runs of hidden systems
kisar, seq 1 (10 x 18)
[[ -7  26   6  -3  -9  -4 -35   7   5  -6  15  30  -4  -2 -15 -23 -17   4]
 [ 16 -36  -4 -11 -24 -18   1 -11   6 -10 -17   5 -16  -2  11  -3  24 -12]
 [  8  19   0  -8  14  22  20   3  21  -3  -5 -25  26  -2  22   2  -9  13]
 [ -3  13   6  20   6  12  -2 -10 -17  -1  10  25 -13  29  -8  -3 -16 -19]
 [  1 -31 -13  -4  -3 -15   0   1  -4  -3 -12  10   6 -19 -14  28   8  13]
 [-18  13  12 -20   9   4   8   3  -7   7  13 -36  -9 -10  10 -13 -10   9]
 [  8  12   9  30   6  -5 -17   9   3  -7 -14  16   4  15 -18 -20  17 -12]
 [  7 -15 -10 -28 -14 -14  -3  -9  11   0  23  18  11 -13   8  14   0   4]
 [ -8   8 -14   7  -1   9  20  -5  -4   4 -21 -35 -16  10  16  -8   3 -10]
 [ 14   6  16  21  10  17 -23  13   4   2   6  17  25  10  -8  12  -7  12]]
vuno, seq 2 (10 x 18)
[[ 16 -14  -3  -4   6 -29  -3 -10  -3  -9  11  21  12  -8   7  11  -1  -2]
 [-10   8  -3  -6 -13  19  22  -7  -2  -7  -4 -24  -3   1   2  18   1   3]
 [ -3   7  -1  18  11   7 -18  11   0  22   4  -3   2  14  -6 -12   4  -5]
 [  4  -7 -11  -8  -8 -27  -2   2   9  -8  -4  15  -3 -22  -5   4   0  -3]
 [ -8   0   9 -16 -15  17  -3  -9  -9  -6   3 -19  -2   6  10   1  -3  13]
 [ 13  -1   9  19  13   4   0   7  12   8  -5   4  -4  12   3 -15   8 -19]
 [ -5   7 -12 -13   5  -7   3   1   7  -8   1  16   6 -17  -5   3 -19  10]
 [ -2 -11   2   3  -7   2  -4 -15 -22  -1   2 -12  -4  17   9   6   3   3]
 [  7   6  12  12   5  10   6  19  19   6  -6  -2  -1  -6 -10   5   3 -10]
 [-16  10 -10 -13   7 -17  -8  -6 -10  -2  11   3   2  -7  -5 -12  -7   8]]
sekez, seq 3 (10 x 18)
[[  4   7  -3  19  -2  -6  -5  20   7  -1  -9  -6  12 -21 -19  33   2  10]
 [ -9   1  12 -14 -11  -8 -17   9   5  23  26  -7 -23  -6   1 -19   0 -14]
 [ 10   0 -17   2 -14  -9  -5  -2  11 -27 -37   4   4  -4   4 -12   9  10]
 [ 21   3  23   2  -4  19 -11  -4   6   6  29  12   7  19  19   9 -13  -8]
 [-18   0 -29  -3   8   1  28 -13  -4  -4 -22   1 -17   9  -4 -15   2 -13]
 [  2  -4  19   5   2  18 -18   7 -11  -8   2   7  19  -4 -12  29 -15  29]
 [  1 -15   8  -4  18 -23  19   2   0  17  12  -7 -24  -7   5 -14   6 -29]
 [-11  29  -5  -3  -7   3  -7   7   8 -26 -17  -6  21 -13 -18   0   3  28]
 [ 16 -27  20   2   0  -7 -20  -7  -8  21  28   1  -3  17  17  -5  14 -12]
 [ -5  24 -40  -2  -1  -4  28   1  25  -7 -25  -4   5 -11   2   0  -2  -5]]
sekez, seq 4 (10 x 18)
[[ -3  -1   3  -8 -12  20  14  -8  10 -18  -7  -2  17   9 -11  12  25   8]
 [  0  -9   1   0  25  15  -4   5   1  28  10  -5   4  11  11 -13 -10   1]
 [ -7  12 -21  11   2 -25   3  -4 -13 -10 -11  -5  -1 -10  -4   8  -6   1]
 [  0  -6  20  -6 -19  10 -11   6   2   3  17  -4  -1  -4 -10  19   9  -1]
 [  0  -5 -11  -4   8  -1   6   8  17   8 -17  -3 -11  -3   5 -26   3  -8]
 [  8  16   4   6  -7  -2 -19  -4  -6 -17   2   9  12   3   5   4 -16  13]
 [  3 -16   2  -4  -4  -2  14 -12   1   6   9   2 -11  12   4   2  13 -21]
 [ -9  12 -10  -3   7  20   7   8  10  -4 -17  -5   9  -6  -9   0 -10  17]
 [  5 -11  15   8   7 -12 -18  -2 -20   8  14   1  -6   6   3  -1  -5  -3]
 [ -3   5 -14  -8  -3 -10  21   1  17  -9  -8   2   2 -15  -8   5  10  -7]]
sopap, seq 5 (10 x 18)
[[  8  -3  14   2   6  -4 -16  -3  -5   4  25   1  25  10   2   7  14   6]
 [-10   1 -26   2   1 -22   7  -9  -4  15  11  -6   0   5   1   1  15 -13]
 [ -9  13 -15   4 -25  17 -16   3   4   9   3  -6   3   6  -4  14   3   7]
 [  4  -3  -2  -2 -13  -4  -5   3  10  10   0   5 -27   0   7 -15  -4 -21]
 [ -2  13 -10  -7  -7  12   9   3  13 -15 -23  -2   1  -8   2  -2 -12  11]
 [ 14  -7  32   5   4  11  -2  -2  -4 -12   0   8  -9  11   7  -6 -11  -6]
 [  2  -9  -9  -2  25  -8  21   2   7  -4 -12   4  10 -11  -2   3  -4   3]
 [ -5   1  17   2   5   5 -15  -4 -23  -4  15  -5  11   7  -2   8  -8  16]
 [  0 -16  -6   9   7 -24   3   4   1  11  -2  -1  -5  -6  -8   2  20 -14]
 [-10  17  -8 -14 -10   6 -11   1   6   5  15  -9  16  -6  -1   4   0  17]]
sopap, seq 6 (10 x 18)
[[  1  -1 -14  -1  37 -27  25  11  27  24  12  11   7 -15  -8 -16  15 -25]
 [-23  15 -19 -13 -17  11 -25 -22 -26 -15   7  -2  22  15  -4   4  -7  39]
 [ 23 -30  14  24 -18 -13  -1   4   1  17  -3  -6 -32   6   8  11  25 -39]
 [-21  36 -26 -26   7  13  15  16  33  14   6  -6  17 -24  -4  -2 -20  14]
 [ -1  -5  19  16 -15   6 -30 -20 -36 -24 -12  13 -24  35   0 -26  -3  -3]
 [ 26 -28  -9  -5   2  -6  29  16  42   3 -19   5   7 -32  10  29   7  -9]
 [-27  38  24 -14  18  17  -2  -7 -24  -1  33 -20   2  10   5 -19 -32  16]
 [ 14 -32 -13  39   7 -19  -6   0  -8  -9 -41  26  -3  12 -23   0  32 -12]
 [  4  -1  10 -44  -8   7  -3   4  22  14  44  -6  21 -30  18  27 -19  20]
 [-25  21  -6  27  13 -16   8 -11 -39  -4 -17 -30 -29  25  -7 -36  13 -19]]
vuno, seq 7 (10 x 18)
[[ -7   7   4   6  -9   4 -21   2 -13  16  15   2 -23  11   0  -9 -16 -10]
 [  4 -20   8   0  -4  -2   0   6   6 -15 -24  19 -15 -10 -16  -4   2  -3]
 [ -2  -3  27 -17  13   6  -4  -2 -10  -7  14 -10   9  -5   6  -4 -13  18]
 [ 10   5   3  21  14  -9  15  -7  -4 -14 -12  -3   4  15   1  -5  14 -16]
 [ -5   8 -10  -6   6   9   0   6  10   5  11  10  24  -7 -12  18  -3  14]
 [ -8  -5 -15   3  -5 -19   1 -10 -16  13   5 -20 -13   4  11   2   7  -9]
 [  5  10   3   9 -18  16 -12  18  21  -3 -16  -2   2  -7 -10   7   5   6]
 [ -7  -1   4 -19   3 -15  -9  -6  -2  10  26   6  -8   0   6 -21  -4  -7]
 [ 10 -11  -6   2  -6   8  11  -4   6 -21 -36   2  -3   2   7  -2   2   4]
 [  6   8  21  -3  13  14 -10   5   2  11  28   4  10   4   9   3 -18   4]]
mogi, seq 8 (10 x 18)
[[-10   6 -24   6 -18  -1  16   7  -2 -13 -38 -30  -8 -27  -8  32  -5  14]
 [  0  10  35  21 -14  14 -30   8 -11   9  25  14 -17  21 -19   1   0 -16]
 [ -1 -10 -19 -20  16 -12  20  14  35  13 -17   6 -12 -26   4 -31  -2 -11]
 [ 14   6  24 -10 -24   9 -23 -13 -14 -36  -1   1   7   4  18   9 -21  25]
 [  4   1   5  16  26  -6  36  -9   3   4   5   6  -3  21  -4 -11  21 -39]
 [ -7  -3 -29 -21  -3  23 -10   4  13  10  -1  10  25 -13  -1  20 -21  36]
 [ -3 -11  24  17  13 -31  -9  -9 -46  -6   9 -16 -19   9   0  -8   5  -8]
 [  1  10 -13   3  -4  16  16  24  43   4 -21  -5  18 -16 -21  13  25   2]
 [-14  15   4 -12 -15  -4 -39 -12 -25   6  33   4 -11  13   8 -19 -23   9]
 [ 18 -27 -12  11   4 -16  28   2  17  -6 -43  -9 -12  -5   7  -7  29 -20]]
zimuk, seq 9 (10 x 18)
[[-10   9   8   5  39  -7   9  11   0   2   3   7  15  -7 -24 -11   2   4]
 [  0  -6  -4  -8  12 -31 -13 -13 -18  -5  13  -6  16   0   8 -13  11  12]
 [  5  10  -2   8  -9 -12   9  -4   3   6  13 -28   6   3  14  11  21 -14]
 [ -6  20 -13   8 -10  15 -17  12  12  23   8  -5   1   7   0  -5  -1  -2]
 [  2 -17 -15   0 -17  -5 -16  -1   0  11 -10   9 -23   2   7  -6  -6  -6]
 [  6  -5   5  -9 -19  14   7   4  13 -15 -17   0  -7 -12   0  14  -4   5]
 [  0   6  21  -5   9  15   4   5   5  -8   0  13  -9   2  -8 -13 -15  -4]
 [  4 -13  -4   2  17  -7   4  -8  -4 -12 -13  18  11   6  -4  -8   3   4]
 [  0   0   8  -8   7  -3   8 -10 -12  -7  15  -8  12   0   8  14  -5   8]
 [ -6  14  -3  17  15  -6   7   6  -4  10   3 -14   1   3  -5   0   5  -9]]
kisar, seq 10 (10 x 18)
[[-28   1  -9 -20  -7  -5  -1 -12 -37  10  10 -42 -26  -9  17   2 -29  18]
 [ 11   4  35  43  11   5 -21  32   6  -1 -22 -11   0   2 -26 -11  26  -5]
 [ -2   4  -6 -43  -8 -10  -8  -1  28   0  30  40   9 -23  -5  -9 -15   2]
 [  0  -9 -21   5 -16  -4  14 -24 -15 -16 -35 -28 -22  22  25 -20  17 -10]
 [ 27   5  26  17  21  21  -6  16  17   5  15   0  46   3   6  28  -1  13]
 [-28  13 -21 -11  -5  -6  22  -9  -8   9  16  23 -39  -3 -12  -2 -28 -28]
 [  0 -28  -9  13  -7   0 -27   1 -22 -13 -41 -19  14   1 -10   7  22  37]
 [ 11   7  44 -19  22  -4   8  15  19  18  45 -10  -2 -17  15  -8 -14 -15]
 [-17  32 -39  15 -15  -6   5  -8   4 -25 -37  19 -11   9 -23 -18   8 -10]
 [ 21 -44  20 -18  -8   8 -27 -15 -11   8  27   0  25  12  21  17  13  22]]
mogi, seq 11 (10 x 18)
[[  0 -20   9   6  28   5  -4   6  -9  14  13   9  19   1 -14  15   0  11]
 [-20   8  -2  -6  15 -21   0   8 -10   1   2 -19  10 -18 -16  -3   8  15]
 [ -8   4   1   3 -20   2 -19   0  -2  -6  -5 -12   6   8 -13  -6  29   8]
 [  7  10 -10   3  -9 -10  -8   4  14  19  13  -8  -3   5  15 -12  11 -18]
 [  3   8 -21   1 -19   2   0  -3   4  -3 -17  -6 -13  -3  16   4 -18   1]
 [ 15  -6  16  16  -6   3  -1   0  -4  -3   1  14 -16   7   2  11 -11 -18]
 [ -3  -1   3 -12  16   9  17   8  16   4   0   8  -6 -14  -4  -1 -15  -4]
 [ -2  -8  17  -7   7   6  -9  -6 -14 -17  -4   7   5   2  -4  -8 -10  18]
 [  6  -4   9   3  16 -10  11  -3   5  -5   7   0  15   4  -4  -5  22  -8]
 [-13  12 -19 -10  -2   8  -1  -4   1   6   7  -9  16   1   1   5  -1  16]]
zimuk, seq 12 (10 x 18)
[[-16   0  18   1  24  -5  -3  14 -11  15   8 -19  -2  -6 -16 -15  10   4]
 [ 15  -1  -5   3   3 -32 -17   4  10  -1   5   2  15 -10   7 -10  18   0]
 [ -3  18  -6 -11 -24  -1   0 -13   4  -5  13 -14  -1   8  15  -4   8  -6]
 [  7  -3  -4  16  -6  24  -3   6  11  16  -9  -3  -8  20   4  -1   6 -12]
 [  4  -4 -13  -4  -8   5 -12   4   8   5  -3  20  -4  -9   4   9 -25   8]
 [-11  -6   7  -6  -6   2  12  -5 -10 -16 -16  -5 -22  -6  -7   0  -7  -2]
 [  6  -7  20   1  14   9   3   9   8  -7  -2   8  14  -4 -14   5   6   7]
 [ -1   7  -3 -10  17 -16   4  -7  -2  -4  12   7   5  -2   9 -14 -11  -2]
 [ -1   0  -3  12   2  -4   0 -10 -13  -7  -8 -15   9  13   1   1  17   2]
 [  3   3   1   1  -1   2  -5   5   6  18  23  -1   7  -1   2  15  -2  -3]]

runs to name
seq 13 (2 x 18)
[[  6 -19  -8  -2 -14  10 -10   4  15  19  14  25   4   1  -9  21   7  -6]
 [-21   5 -17 -18  -5  -6   5  -4  -8  13   2 -23 -23 -10  12 -12 -16   1]]
 | sopap
seq 14 (2 x 18)
[[  5 -21   0  -1  12 -44 -19  20   5  13 -18  -9 -22 -31   4 -37   8  -4]
 [ 16  38  16 -12 -27  -8 -15   0  24 -33   7  -9  18  -7  16 -16   7   8]]
 | kisar
seq 15 (2 x 18)
[[ -2  16   2  15  -3  -5  13  -4  -7 -17  -8 -14  10   2 -10  16  16  -2]
 [-11   1   6  -7   8   9 -10   5   1  23  27   4   6   5 -10  -3   2   0]]
 | zimuk
seq 16 (2 x 18)
[[ -8  20 -15  -3  13 -20  18  -1   0  -9   2  -6  11 -12  -4   4  -3   0]
 [ -5  -5  16   6  -8  18 -16  -6 -16  -3   8   4   6  20 -13   6  13   6]]
 | sopap
seq 17 (2 x 18)
[[  7  29  -7  19  18   8  20   2   4  -3 -10 -14   0   5  20   1 -30  -7]
 [-12   2  -2  21  -2   2 -25  -4 -26  -2   3  18   5  17 -26  10   2   7]]
 | zimuk
seq 18 (2 x 18)
[[  6 -14   7  37  -3  13  -7  16  -3  10 -21   8 -19  11 -18  13   7 -15]
 [ -5  -8  -1 -31   2   2  -7  10  12   1   7  11   8 -33  -2   8 -27  26]]
 | kisar
seq 19 (2 x 18)
[[ 15 -12   8 -13 -12  20  -2   8  13 -19 -16  14   4 -27   5  34 -41  25]
 [-14   9  30  10  11   1   3 -14 -39   3  28 -17 -25  26   5 -12  -8 -19]]
 | vuno
seq 20 (2 x 18)
[[ -8  23  11   3  -3 -11  -4  -2  -3 -12  -1 -22   2   6  -4 -24  24  -4]
 [ 11  -6 -11  -8   3   1  -4   0  26   0   1  19  24   4   0  -9  19   3]]
 | vuno
seq 21 (2 x 18)
[[ 13  -5   4   7  11 -14   4 -12   2   1  24  11  25  16   0   5  27 -12]
 [-15  15 -37  -1  -2 -11  15  -6   0  18  13  -9   1  -3   3  14  -2  -8]]
 | kisar
seq 22 (2 x 18)
[[  1  -6 -12  -6  18 -25   5 -11  -9  -2   8   0  14  -5  11  -2  -2   6]
 [ -9   0  -4   4  -6   6   6  -4  -9  -6  -6 -16   9   1  -9  22  13  10]]
 | mogi
seq 23 (2 x 18)
[[ -9  10  -6   0  30 -13  -3  19  10  21   0 -15   4 -12  -3 -29   2   2]
 [ 16   4 -15   1 -16 -25 -14 -13   0 -26 -11  13  13  -2  12   3   1   8]]
 | vuno
seq 24 (2 x 18)
[[  9  18   4  -3  -9 -23 -16  10   8  -3  -3 -30  -9 -18  28 -23  -8   2]
 [  9  21  -6  13 -27   7   8 -11  10 -27 -19   9 -11  16   3   0   4 -16]]
 | mogi
seq 25 (2 x 18)
[[  5  43  17   0  31  -5  -1   6   6  -8  21   1  20  -7  13 -14 -36   8]
 [-16 -12  -6  -2  -9 -26   3 -29 -36 -15   5  -8  -2  18 -10  -3  37  -7]]
 | sekez
seq 26 (2 x 18)
[[  1  21 -15  22   0  16 -12   5   7   6  -7   3  12  15  -4   0  -1   1]
 [ -6 -18 -11  -9 -11  -3 -12  -8 -12  12   9  12 -15   2   2   8 -11  -1]]
 | zimuk
seq 27 (2 x 18)
[[  9  10   2   2  -7   3  -8  -3   2 -29 -15  26   0  -5  -1   2 -28   9]
 [-11 -14  12  -7   8   6  21 -16 -16 -15   1  13  -8  11 -16   4   6  -7]]
 | zimuk
seq 28 (2 x 18)
[[  0  -4  40 -11  28  15  -6  14  -5  15  26 -22  13  -6   6   1 -12  18]
 [  9  22 -18  26  16 -45  -1   3   4  -3  -6   8  -1  -4   0 -18   4 -21]]
 | zimuk
seq 29 (2 x 18)
[[ -6   2 -15   2   1  -2 -15  -1  -2  21  20 -10  27  10  -4   8  24   9]
 [  3   3 -25  -1 -17 -21   8   6  19  12  -6 -14 -11 -15   8   5  13 -16]]
 | vuno
seq 30 (2 x 18)
[[  7  -6  -8  11  26  -9  28  -2   4  12   2   5  -5   0   8   9  -9 -21]
 [-15  19 -14  10  -4   7  -8   2 -14  -6  -8  -4   5  -6 -15  20 -17  19]]
 | vuno
seq 31 (2 x 18)
[[  1 -14  -3  12 -15   6  21  11  16  11  -6  11 -23  -9 -20  32   7 -28]
 [-18   9  13 -21  -1  22 -15  19   7   0  -7   3 -17 -17 -12 -24 -29  17]]
 | sekez
seq 32 (2 x 18)
[[  1  10  -6  -8 -15 -10 -23  -6  -7  -4  15   6   3  -6  10   4 -19  14]
 [ -8  -6  -2   7  -9  -1  17  -3  -2  -1 -12 -11 -23   6  -7   2  16 -21]]
 | zimuk
